In the rows, 128 means zero.
A state moves one step at a time under one of 6 hidden systems, and each row is a state written as 20 numbers. Each run below is a few steps of one system.
trace 1, W:
[[183 101 180 143 180 138 114 127 133 151 150  77 152 164 107 104 122  98
  100 132]
 [150 132  89 110  69 114 134 200 109 176 108 166 113 104 127 145 144 108
  114 139]
 [126  83 142 160 155 125 128  81 141 116  93 138  88 186  95 109 109 137
   86 164]
 [194 157 132 117 130 161 114 168 130 173 159 101 144 125 111 122 169  65
  128 137]
 [110  73 128 120 114  97 141 164  99 164  68 169 102 122 117 112  90 150
   93 145]
 [189 128 127 166 132 133 114  98 150 106 156 116 106 195 101 146 156  96
   84 144]
 [119 133 119  99 122 166 121 176 118 206  91 128 127 108 108  87 138  93
  153 165]
 [176  73 165 154 144  82 141 134 117 135 122 142 115 137 124 136  95 144
   52 116]]
trace 2, G (8 x 20):
[[ 87  74 152 163 110 124 149 122 127 128  97 176  82  96 125  89 122 159
  114 169]
 [162 137  88 129 166 122 113 121 127 155 134  72 163 182 136 178 150  97
  134  98]
 [117 170 159 104  77 157 128 136 147  98 135 173  94  83 113  78 110 135
  123 156]
 [129  45 128 171 188 102 142 133  97 168 111 107 149 140 131 138 147 126
  136 117]
 [156 204  96  86  70 135 104 135 148  91 140 134 118 164 118 149 116 113
  108 126]
 [ 87  80 165 177 168 153 146 104 139 155 115 136 109  78 134  79 140 143
  149 156]
 [184 141 105  84 128  98 121 172  96 137 140 105 167 167 113 173 130  96
  116  90]
 [ 88 133 135 152  88 149 129  93 157  96 110 177  69 118 122  94 115 152
  115 174]]
trace 3, H:
[[122  91 208 130 153 128 128 142 130 149 127 117 143  90 144  76  78 157
  103 132]
 [104 133  52 146 117 116 138 130 122 136 134 126 139 113 164 189 180 130
  178  99]
 [120 149 145  92 128 124 113  98 145 113  92 137 105 161 120 108  47 158
   75 132]
 [ 94  67 149 165 122 128 129 165 114 148 155  95 169  95 166 118 160 144
  181 137]
 [143 186  64  95 146 114 128 101 139 149  93 144 114 134 137 176 105 128
  100  83]
 [ 79  84 186 154 100 129 124 118 140  85 138 136 118 120 144  84  97 178
  127 162]
 [121 129  74 105 146 121 121 162 106 187 112  85 173 145 146 162 146 108
  167 104]
 [137 149 149 141 133 116 137  88 157 114 118 167  89  82 148 124  78 163
   66 107]]
trace 4, G (8 x 20):
[[117 107  90 127  60 113 135 153 122 120  90 181  80 161 106 138 127 130
  102 168]
 [135 140 122 168 187 168 107  68 170 174 127  79 125 150 144 122 138 111
  120 137]
 [173 166 152  85 105 140 141 181 107 132 154 154 132  77  95 107 148  89
  131 120]
 [108  52 123 152 133 101 141 125 110 137  76 151  95 179  99 117 112 140
  100 162]
 [167 178  90 152 124 155 101 102 171 147 160  89 130 158 146 160 163  95
  124 131]
 [120 146 168  93 145 159 146 148 117 151 105 165 115  62  92  61 122 114
  141 143]
 [176  55 131 154 142  85 134 148 100 133 124 122 132 187 106 155 132 117
   89 128]
 [115 191  73 129  81 168 109 104 172 129 121 137  88 148 126 134 153 107
  138 165]]
trace 5, H (8 x 20):
[[113 124 116 132 190 135 126  89 120 103 141  77 167 173 120 146 152 121
  180 103]
 [157 155 150  80  81 111 132 181 117 127 129 167 126  80 131 125  86 137
   88 109]
 [ 78  77  98 187 141 144 137  96 138 147 103 137  96 144 126 123 172 131
  158 170]
 [181 163 145  98 135 114 100 131 133 115 156  76 170 172 139 154  89 125
   96  92]
 [ 86 135 143 124 116 152 151 144 125 142 121 173 106  41 132  87 144 137
  163 143]
 [135  88  82 142 143  86 132 109 109 108 106 116 125 214 110 178 136 129
  114 117]
 [145 164 179 121  97 163  95 147 169 156 153 105 136  95 159  87  94 130
   99 151]
 [ 91 108  99 134 183 118 165 103  97 109 121 141 137 104 110 143 176 128
  187  97]]
trace 6, V, 8 rows:
[[132 123  71 123  74  81 145 144 106  89 118 177 103 143 122 183 138 139
  118 107]
 [105 135 160 136 153 166 101  73 161  95 138  87 132 181 110  87 114 132
  141 163]
 [158 127 138 129 145 122 134 179 119 202 139 111 162  62 165 133 139 115
  132  97]
 [ 97 130  84 118  92  99 149 114 114  80  96 197  80 137 110 150 119 154
  117 125]
 [137 114 176 149 141 159 103 106 148  96 176  67 152 181 120  99 139 116
  143 158]
 [131 145 102  96 142 121 127 164 118 213  97 118 154  80 164 140 111 125
  131  97]
 [115 117 125 161  98 112 155  99 130  62 124 194  69 112 110 133 138 155
  109 134]
 [136 119 149 112 140 145 100 139 119 106 160  64 180 192 111 116 142 104
  170 140]]
trace 7, M (8 x 20):
[[102 165 109  98 188 128 128  69 141 140  78 123 125 142 129 131  77 147
  112  94]
 [111  97 165 136  59 110 131 163 114  56 168 150 132 115 129 115 137 155
  145 151]
 [114 121  61 152 160 127 126 121 134 207  97 103 139 127 166 165 151 118
  144 111]
 [130 144 180 123 115 128 109  89 158  73 141 122 115 153 131 105  66 163
   81 134]
 [ 81 122 100 135 116 135 156 150 104 127 135 149 137  66 143 130 185 130
  204 121]
 [137 102 110 123 135  91 108 122 127 152  93  99 140 197 143 161  75 145
   74 121]
 [117 150 156 174  99 163 126 100 169  98 180 139 101  76 154 102 157 138
  141 153]
 [ 80 129  87  75 168 110 141 123  92 140  78 122 158 141 118 145 109 140
  169  90]]
trace 8, N, 8 rows:
[[148 171  95  80 144 120 109 118 137 170  81 119 127 158 131 145  69 128
   77 104]
 [155  98 170 159  93 145 129 148 127  88 168 145 106 141  88  94 169 105
  128 184]
 [141 163  87  95 192 113 138  97 109 127 111 115 152 142 119 172 126 116
  138  63]
 [152 108 153 123  73 141 102 169 139 155 117 128 109 166 110  92 100 115
   86 190]
 [156 134 118 155 180 121 158  86 115  85 160 139 123 119 103 152 187 104
  148  94]
 [133 161 115  59 108 131  97 151 127 156  89 107 145 179 123 121  65 127
  102 134]
 [165  75 150 187 131 126 149 140 116 111 158 152 100 125  93 115 189  99
  122 159]
 [137 199  92  81 168 126 117  85 138 125 107 114 136 156 127 159  92 124
  113  77]]
trace 9, N, 8 rows:
[[121 106 154 138 153 144 109 116 152 197  82 117 110 136 135  85  78 137
   84 161]
 [162 162 146 150  99 136 136 129 142  75 200 143 123  84 138 143 172 116
  136 111]
 [ 70 126  93  64 139 109 134 135  93 126  71 131 144 159 109 131  93 146
  158 117]
 [161  68 165 200 129 131 116 140 152 171 151 105 126 136 152 117 139 123
   92 160]
 [123 214  91 104 132 150 140  88 144 104 131 161 105  82 122 143 142 123
  145  98]
 [108  80 175  91 108 112 117 179  95 109 122 107 165 159 116  97  86 150
  138 146]
 [149 101  75 199 145 119 140 112 141 171 127 132 107 117 155 174 182 115
  119 118]
 [108 194 155  84 132 167 115  90 157 106 115 132 115 114 117  83  77 141
  118 135]]
trace 10, V:
[[106 169 160  82  93 164 111 157 143 154 117 138 122  82 135  74  88 133
  129 156]
 [147  60 100 193 138  95 157 128 108 132 133 151 110 135 124 165 186 119
  122 125]
 [124 188 139  58 128 136 102 108 133  81 126 106 147 171 116 122  73 140
  124 108]
 [127  94 140 183 125 162 125 144 147 196 133 127 112  83 148  93 168 111
  137 172]
 [149 132 103  97 151  73 153 126  90  84 120 150 139 143 113 181 115 138
  115  65]
 [100 146 156 129  80 179  99 120 167 118 131 117 109 152 125  71 115 126
  131 198]
 [160  94 114 160 196 105 147 134 105 178 131 108 152 111 142 163 161 110
  133  86]
 [109 180 127  70  76 126 128 129 129  81 110 175 104 119 115 114  77 153
  109 126]]
trace 11, M, 8 rows:
[[155  67 200 159 180 131 139 126 116 139 135 122 126 126  96  78 129 117
  106 147]
 [167 190  75 106 116 124 141 123 121 102 135 164 107 125 101 171 165  96
  128  99]
 [126 101 164 101 120 156 106 172 120 169 109 101 140 162 102  73 107 107
  129 183]
 [193 134 145 157 179 116 154 110 122 115 165 140 126  89 115 147 165 103
  107  80]
 [123 162  97  73  91 146 120 148 124 136  82 161  97 161  80 107 110 105
  122 161]
 [168  80 182 155 161 134 129 156 112 133 176  83 166 132 112 110 166  99
  145 130]
 [170 190  92 100 134 128 140 122 136 157  99 172  95 100 111 147 116 106
   84 103]
 [119  87 170 124 123 148 122 142 111  97 130 122 125 175  72  75 145 108
  150 187]]
trace 12, W, 8 rows:
[[162 209 132  76  84 155 115 145 138  91 161 136 127 126 102 118 131  98
  130 127]
 [ 69  41 143 156 145 116 142 145 102 149 108 116 145 122 142 108 128 158
  163 150]
 [181 189  95 130 135 116 116  95 160 128 141 124 118 142 149 181 119 121
   77  86]
 [ 77 123 154 110 100 160 137 145 115 104 122 157 114 100  94  68 142 128
  174 176]
 [158  93 130 148 184  91 124 121 119 144 139  80 169 158 155 168 116 135
  106  82]
 [119 188  95 108  52 148 122 141 153 119 126 174  91 100 135 127 133 125
  125 150]
 [102  68 171 154 202 129 143  90 113 115 118 112 138 145 103  96 129 140
  149 134]
 [176 184 102  96  89 118 107 171 133 149 154 108 157 122 158 169 124 111
  113  95]]

Which system made each of these runs?
trace 13, 2 rows:
[[171 118  97  94  93 102 117 183 101 140 113 126 131 197  97 154 125  96
  101 141]
 [149 133 170 179 158 172 128  97 168 168 142 127 101  84 132  83 142 114
  106 155]]
 : H
trace 14, 2 rows:
[[164 179 142 121  54 137 112 157 149  95 184 133 127  98 148 134 139 122
  117 126]
 [ 91 115 118 115 177 153 149 105 109 135  79 149 108 142  68  87 143 107
  160 155]]
 : H
trace 15, 2 rows:
[[136 171 145 143 127 172 143  92 154  99 146 172  82  83  96  88 159 111
  132 149]
 [141  64 144 121 155 122 129 183  91 180 113  99 160 154 103 111 142 101
  144 145]]
 : G
trace 16:
[[138 105 125 121 148  90 133 115 127 157  71 150 105 137 132 139  62 157
   57 110]
 [137 144 134 167  82 161 106 114 164  82 185 109 117 155 129 125 177 112
  149 169]]
 : N
trace 17 (2 x 20):
[[ 67 118 130 122  89 128 119 115 147 132  82 152  98 123 150 103  69 177
  107 159]
 [172 128 147 172 177 135 143  92 133  96 183 112 135 123 110 139 188  98
  136 107]]
 : W
trace 18, 2 rows:
[[ 81 137  55 129 114 152 115 129 142 196  77 126 112 142 142 134 141 119
  154 160]
 [154 110 181 152 176 103 153  84 127  82 155 144 120  97 125 126 113 149
   93  87]]
 : V
trace 19 (2 x 20):
[[133 113  68 177 106 114 144 111 140 148 100 180  69 131 130 164 155 128
   97 141]
 [134 169 140 109 181 181 107  93 144 143 131  82 145 163  97  92 136  89
  152 145]]
 : G
trace 20:
[[160 176 131 146 123 168 116 107 177 172 122 147  84 102 131 102 118 110
   79 155]
 [151  83 166 110 163 119 160 162  75 119 122 154 133 120  61  95 149 101
  136 131]]
 : W
trace 21, 2 rows:
[[ 65 169 125  98 116 143 126  96 148 122  93 153 108  90 145 103  75 169
  132 127]
 [148  85 163 158 175 101 142 122 110  99 175  95 172 118 143 149 148 139
  140  85]]
 : G
trace 22 (2 x 20):
[[138 167 132 115 159 179 105 107 164 195  96 113 110 131 112  81 104 101
  102 156]
 [137  99 160 155 151 100 155 120 104  61 183 129 151 102 126 147 164 138
  154  90]]
 : H
trace 23, 2 rows:
[[150 102 116 182 166 129 111 117 156 209 124  83 139 137 176 151 130 121
   99 129]
 [156 175 130  92 110 134 150 139 123 119 113 195  85  82  85 107 124 111
   99 127]]
 : W
trace 24 (2 x 20):
[[104 135 177  97 174 154 133  89 120  81 117 127 129 142  79  70 103 131
  147 140]
 [155 115 108 117  89  90 147 196  88 122 153 150 149  99 132 170 162 119
  140  99]]
 : M
trace 25 (2 x 20):
[[113 142 178 140  97 151 120 120 167 129 135 150  98  71 152  82  90 156
  101 155]
 [ 90 125 116 124 110 110 147 141 103  75 165 129 161 101 152 158 164 148
  196  97]]
 : N
trace 26, 2 rows:
[[143 151 144  77 149 116 107 153 126 180 111  89 169 119 160 129  65 139
   98  90]
 [112 136  95 169  88 139 148 113 145 123 124 188  70  79 132 132 171 132
  128 152]]
 : V
trace 27 (2 x 20):
[[132 132 145 143 112 111  99  94 165 103 140 102 131 165 173 145  68 168
   73 118]
 [ 64 135 135 104 132 152 131 151 123 150 125 107 165  75 156 100 130 144
  200 129]]
 : H
trace 28, 2 rows:
[[129 170 152  97 103 128 140 137 111  37 178 141 142 105 111 127 143 129
  164 103]
 [127  93 105 105 114 124 141 172  99 167  73 163  98 150  79 108 134 105
  122 169]]
 : H
trace 29 (2 x 20):
[[125 148 142  97  99 123  89 135 140  96 156  69 176 178 160 142  89 146
  133 117]
 [ 85 119  98 175 112 135 147 117 143 145 132 155 107  54 175 137 168 151
  161 129]]
 : W
trace 30 (2 x 20):
[[111  78 182 138 123 155 121 175 118 160 143 100 153 114 124  73 141 119
  161 175]
 [175 148 100 137 181  93 151  93 123 126 123 143 121 116 128 178 131 124
   93  62]]
 : M
trace 31:
[[129 187 106 122  87 169  83 114 175 129 151  83 139 173 151 133 129 113
  137 153]
 [118 113 180  99 197 120 160 123  95 119 115 142 146  80  94  86 108 133
  145  99]]
 : H
trace 32, 2 rows:
[[156 155 103 165 180 121 130  62 152 110 151 104 128 142 145 173 150 123
  114  81]
 [ 96 155 165  68 119 161 134 162 112 124 121 144 140  77 103  67 110 123
  167 144]]
 : V
trace 33 (2 x 20):
[[168 111 147 179 159 145 111  86 154 118 159  88 122 191 107 123 156 100
  109 157]
 [168 187 158  82 125 156 128 161 118 109 171 124 149  89 102 107 148  93
  154 110]]
 : H
trace 34 (2 x 20):
[[129 149 109 139 156 101 131  80 132  78 159 106 150 141 160 184 125 153
  134  67]
 [ 68 181 121 101  89 163 122 122 146  99 140 129 138  90 150 110 128 148
  188 136]]
 : W
trace 35:
[[ 90  54 113 129 131 113 132 172  96 190  75 128 134 139 127 119 122 133
  139 154]
 [152 142 143 192 145 135 129  66 175 123 159 132  97  97 163 141 129 145
   87 116]]
 : N
trace 36 (2 x 20):
[[113 142 132 160 131 183 133 121 153 156 146 135 109  78 126  90 189 100
  172 163]
 [169 108 149  78 155 111 125 180  93 178  96 118 153 145  94 114  93 103
   94 119]]
 : G
trace 37:
[[ 81  89 126 105 141 130 124 120 107 125  71 128 119 192  84  97 103 133
  140 167]
 [178 134 144 160 109 116 123 151 135 107 204 101 159 105 162 164 163 119
  128  99]]
 : M
trace 38:
[[123 204 101 119  68 159 108 128 173 144 131 144 101  93 161 128 127 125
  125 143]
 [ 82  70 164 123 190 124 142 111 102 121 107 107 154 138 105  94 115 146
  162 127]]
 : M
trace 39:
[[145  99  96 124  96  91 125 201  99 160 139 111 166 130 159 173 145 123
  139 108]
 [ 97 141  97 153 114 134 126  68 164 124  89 162  68 143 135 129 100 157
   95 151]]
 : W
